Small tables with named rows and columns. After each table, cells are looked up by row and column.

dizipub
|  | vut | pafe |
|---|---|---|
| goseb | 156 | 179 |
| zule | 172 | 180 |
| piluv | 192 | 201 |
| deso | 71 | 209 |
| vugizu | 27 | 154 |
| fum | 186 | 254 |
| piguv | 167 | 152 |
| mififet | 53 | 199 |
| guvamap | 211 | 211 |
| tovaser | 214 | 199 |

zule, vut => 172
vugizu, vut => 27
fum, pafe => 254
tovaser, vut => 214
piguv, pafe => 152
fum, vut => 186
goseb, vut => 156
vugizu, pafe => 154
piguv, vut => 167
guvamap, pafe => 211
mififet, pafe => 199
deso, pafe => 209
zule, pafe => 180
deso, vut => 71
goseb, pafe => 179
mififet, vut => 53
guvamap, vut => 211
tovaser, pafe => 199
piluv, vut => 192
piluv, pafe => 201

temigu =
,lef,tefefol,tuman,matone,masi,gad,por
sigago,119,103,95,156,70,95,94
fug,97,118,122,131,179,124,153
les,208,147,95,143,30,96,62
likas,117,129,96,119,106,129,73
sivaru,87,109,73,166,147,126,110

fug, matone -> 131
les, gad -> 96
likas, matone -> 119
les, tuman -> 95
sigago, por -> 94
sivaru, lef -> 87
likas, lef -> 117

Table nad
|  | ziro | lurag | zafakis | vesu | kipo | vuga | kode |
|---|---|---|---|---|---|---|---|
| zuvus | 866 | -2834 | -482 | 2874 | -3697 | -1054 | 683 |
| pagarem | -2241 | -4732 | 4334 | 5555 | -5387 | -3863 | -3080 |
| zukote | 5098 | 482 | -1716 | 265 | 1406 | 1406 | -180 |
| buk | 3110 | -157 | -1165 | 1512 | -538 | 46 | 623 |
| bisen | -4798 | 5471 | 7743 | -7817 | 533 | 2971 | 1078 |
| kufiri | -1611 | -1490 | 2149 | -299 | -3952 | -612 | -849 |
| dadi | -4082 | 1089 | 2631 | -3495 | -4447 | -218 | 2522 |
| gefi | 1876 | -1026 | -1372 | 1775 | 2160 | -840 | 1763 |
| noris | -4803 | 3394 | 3524 | -6784 | -2532 | 1480 | 1492 |
| nak | -1211 | -2096 | -7051 | 1307 | -2140 | -1535 | -8224 |
| lipu | -4684 | -4122 | -667 | 1359 | 1149 | -3794 | -132 |
| vogov | -5206 | 783 | -4006 | -6063 | -2793 | -229 | -3382 |
| zaf | 556 | 908 | 1864 | -273 | 3310 | 149 | -695 |

pagarem, vuga => -3863
zaf, zafakis => 1864
kufiri, zafakis => 2149
pagarem, kipo => -5387
gefi, ziro => 1876
noris, ziro => -4803

kibugil:
         monas  zomume    nebe
divu    -4.754  -2.784  -4.537
tovo     7.841  -1.568   4.822
pegefe  -4.305  -0.018  -2.673
refa    -6.478  -1.331  -4.908
lusi    -0.552   1.358   0.687
mimu     3.078  -9.787  -3.080
muga    -3.931   2.436  -1.035
dek     -3.469   2.975  -0.413
fofas   -6.903   0.390  -4.233
magib   -1.667  -9.991  -6.464

What is the nebe of divu in kibugil?
-4.537
What is the zomume of dek in kibugil?
2.975
What is the zomume of pegefe in kibugil?
-0.018
What is the nebe of mimu in kibugil?
-3.080
What is the zomume of fofas in kibugil?
0.390
What is the monas of fofas in kibugil?
-6.903
What is the zomume of refa in kibugil?
-1.331
What is the nebe of lusi in kibugil?
0.687
What is the monas of lusi in kibugil?
-0.552
What is the monas of mimu in kibugil?
3.078
What is the zomume of divu in kibugil?
-2.784
What is the monas of muga in kibugil?
-3.931
What is the nebe of refa in kibugil?
-4.908
What is the zomume of muga in kibugil?
2.436
What is the zomume of tovo in kibugil?
-1.568
What is the nebe of magib in kibugil?
-6.464
What is the monas of pegefe in kibugil?
-4.305
What is the monas of tovo in kibugil?
7.841
What is the monas of refa in kibugil?
-6.478
Which row has the largest zomume? dek

Table novate
cols = mun, mava, gemumo, gukeler, borurig, bap, gibos, basilo, sef
lefo: [105, 103, 51, 86, 143, 41, 29, 50, 135]
nak: [94, 151, 124, 197, 114, 109, 101, 144, 141]
sovi: [170, 28, 200, 79, 174, 149, 53, 159, 147]
met: [136, 66, 121, 129, 127, 91, 88, 85, 119]
patud: [110, 134, 98, 136, 103, 122, 123, 84, 110]
panuko: [121, 87, 70, 84, 150, 79, 44, 58, 131]
pav: [155, 34, 171, 84, 140, 101, 78, 138, 101]
zonu: [129, 91, 91, 100, 136, 99, 36, 83, 134]

met, mun: 136
met, basilo: 85
panuko, gukeler: 84
pav, gemumo: 171
nak, sef: 141
panuko, sef: 131
patud, basilo: 84
lefo, mun: 105
met, gemumo: 121
patud, sef: 110
pav, mava: 34
sovi, borurig: 174
nak, gukeler: 197
patud, gukeler: 136
nak, bap: 109
panuko, gemumo: 70
pav, borurig: 140
panuko, borurig: 150
Row with the largest gemumo: sovi

kino =
,rurol,bebupok,kesus
vut,-38.15,49.06,-10.55
gov,-56.58,-47.71,33.11
sonep,48.75,-15.46,-56.78
supas,54.02,-18.85,-54.22
zamaze,-56.58,-47.71,35.67
ginedom,-56.58,-35.83,51.08

What is the kesus of sonep in kino?
-56.78
What is the bebupok of supas in kino?
-18.85
What is the bebupok of zamaze in kino?
-47.71
What is the bebupok of gov in kino?
-47.71
What is the rurol of ginedom in kino?
-56.58
What is the rurol of vut in kino?
-38.15
What is the kesus of vut in kino?
-10.55
What is the bebupok of sonep in kino?
-15.46
What is the kesus of supas in kino?
-54.22
What is the kesus of zamaze in kino?
35.67
What is the bebupok of vut in kino?
49.06
What is the bebupok of ginedom in kino?
-35.83
What is the kesus of gov in kino?
33.11
What is the rurol of supas in kino?
54.02
What is the rurol of zamaze in kino?
-56.58
What is the rurol of gov in kino?
-56.58
What is the kesus of ginedom in kino?
51.08
What is the rurol of sonep in kino?
48.75

mazufek:
         safa  kogana  res  dop  mip  tuvif
dagidop    99     106  115  102  111    105
mefop      93      93   94  112    6    119
rela      108      97   95  111   39    111
gop        90      98   99  107   45    100
sizu      104      94   96   97    9    110
pobu      101     100  114  115   62    110
par        97     101  107   97   73    105
fuvasob   109     119  110   97  220    101
mer       115     107   93   98  120    109
bazepek   101     100  107   94   63     92
guf       101     109  115  112  138    100
guvu       97     101  108  113   68    103
vuf       101     102   92   94   75     98
ror       102     100   99  107   65     91

par, safa => 97
guvu, tuvif => 103
fuvasob, dop => 97
rela, kogana => 97
pobu, safa => 101
gop, dop => 107
vuf, tuvif => 98
mefop, mip => 6
bazepek, res => 107
fuvasob, safa => 109
gop, mip => 45
sizu, kogana => 94
mefop, kogana => 93
fuvasob, res => 110

